Each row has a name. After each piece below comes the name of the row it's from, unless a question asks for something else. Each question is about the rows just above it.

K: [115 116 123 155]
X: [152 116  48 155]
Y: [123 122 143 155]
Which value is in both X and Y? -> [155]
[155 143] is which row, read backwards? -> Y
Where do [115 116 123 155] appear? -> K
Which row holds [155 123] read backwards? -> K
The one value in Y and X: -> [155]

R: [131 124 112 129 128 129 128]
D: [131 124 113 129 128 127 128]
A: [125 123  93 126 129 115 129]
P: [143 125 112 129 126 143 127]
S: [139 108  42 137 130 151 128]
W: [143 125 124 134 129 143 127]
T: [124 114  93 126 129 115 129]
Where do [131 124 112 129 128 129 128] appear? -> R
Which row holds [112 124] read backwards? -> R
Where do [124 114  93 126 129 115 129] appear? -> T
[128 151] is which row, read backwards? -> S

F: [207 117 202  64 140 140 159 162  52  82 112  83 106]
V: [141 117 201  82 220 141 160 163  52 198 155  87  75]
Z: [207 117 202  74 220 140 160 162  75  82 112 109 105]
Which row holds [141 220  82] read backwards? -> V
which: [141 117 201  82 220 141 160 163  52 198 155  87  75] -> V
Which row holds this, read backwards? [105 109] -> Z
[207 117 202  74 220 140 160 162  75  82 112 109 105] is in which row? -> Z

N: [ 78 183 191 137 181  68 173 103 112 156  68 104 154  80 153 155  99  65
 145  92 144 158 186 186  74 105 178 185 135 175  74 168 106 115 153  75
 113]
J: [143 121 147 153 158  93  97 113 107 157 153 115 144 101 144 145 112  93
 139 108 139 147 163 163  98 101 158 162 133 156  98 152 116 122 144  98
 120]
L: [151 114 159 169 178  65  74 130  90 175 168 104 154  80 186 155  99 130
 145  92 144 158 186 186  74  80 178 127 135 175  74 168 106 129 153  75
 113]
G: [185 112 164 174 183  58  67  95  85 182 173 102 156  76 156 156  94  58
 147  86 147 163 191 192  68  76 183 191 137 181  68 173 103 112 156  68
 111]
C: [155 101  65 145 128 130 130 131 130 127 128 129 129 129 178 129 130 130
 128 131 128 127 128 128 130 129 128 127 128 127 130 127 130 130 128 131
 129]
H: [128 106 128 128 127 130 130 130 130 127 127 129 128 130 128 128 130 130
 128 130 128 128 127 127 130 130 127 127 128 127 130 127 129 129 128 130
 129]
Shared by N and H: -> [106]
Which row holds [181 137 191 183  76  68] read backwards? -> G
[145  65  99 155] is which row, read backwards? -> N
Where do [155 101  65 145 128 130 130 131 130 127 128 129 129 129 178 129 130 130
 128 131 128 127 128 128 130 129 128 127 128 127 130 127 130 130 128 131
 129] appear? -> C
Which row holds [ 68 156 112 103 173  68 181 137 191 183  76] read backwards? -> G
Which row holds [115 106 168  74 175 135 185 178 105  74 186] read backwards? -> N

Zof: [107  94 113 116 140 136 108  80 129 127 127 128 127 128 127 128 127 128
 128 129 129 128 127 130 130 130 130 130 130 131 130 129 127 129]
Bafud: [115 185 168 162 123 144 141 156 141  93  80  99  81 109  86 108  93 113
 115 141 136 108  79 177 162 175 155 139 160 174 168 139  94 164]
Nim: [141  72  90  96 133 113 117 102 117 163 175 158 173 147 169 148 163 143
 140 117 120 148 177  81  95  84 102 120  98  86  90 119 161  93]
fisod: [128 130 130 130 128 129 129 130 129 128 127 128 127 128 127 128 128 128
 128 129 129 128 127 130 130 131 130 130 130 131 130 130 127 129]
Gepif: [115 183 167 160 123 143 140 154 140  94  81  99  83 109  87 108  94 113
 116 140 136 108  80 175 161 173 154 138 159 172 167 139  95 163]
bila: [144  56  77  86 135 148 113  93 113 173 189 165 187 152 181 154 172 147
 144 112 118 154 191  67  85  69  94 115  88  71  77 114 171  82]
vubo: [128 131 130 130 129 129 129 130 129 128 127 128 127 128 128 128 128 128
 128 129 129 128 127 131 130 131 130 129 130 131 130 129 128 130]
Which row holds this, read backwards? [148 120 117 140 143] -> Nim
Where do [107  94 113 116 140 136 108  80 129 127 127 128 127 128 127 128 127 128
 128 129 129 128 127 130 130 130 130 130 130 131 130 129 127 129] appear? -> Zof
[ 80 108 136 140 116 113  94 108] is which row, read backwards? -> Gepif
Which row holds [130 129 129 128] read backwards? -> fisod

M: [156 186 190 164 121  80  66  77 144]
E: [182 156 186 190 164 121  83  66  77]
Q: [182  80 169 121  93 180  99 117 173]
Which row holds this, read backwards? [173 117  99] -> Q
Which row holds this, read backwards? [ 77  66  83 121 164 190 186 156] -> E
Which row holds [ 83 121 164 190 186] read backwards? -> E

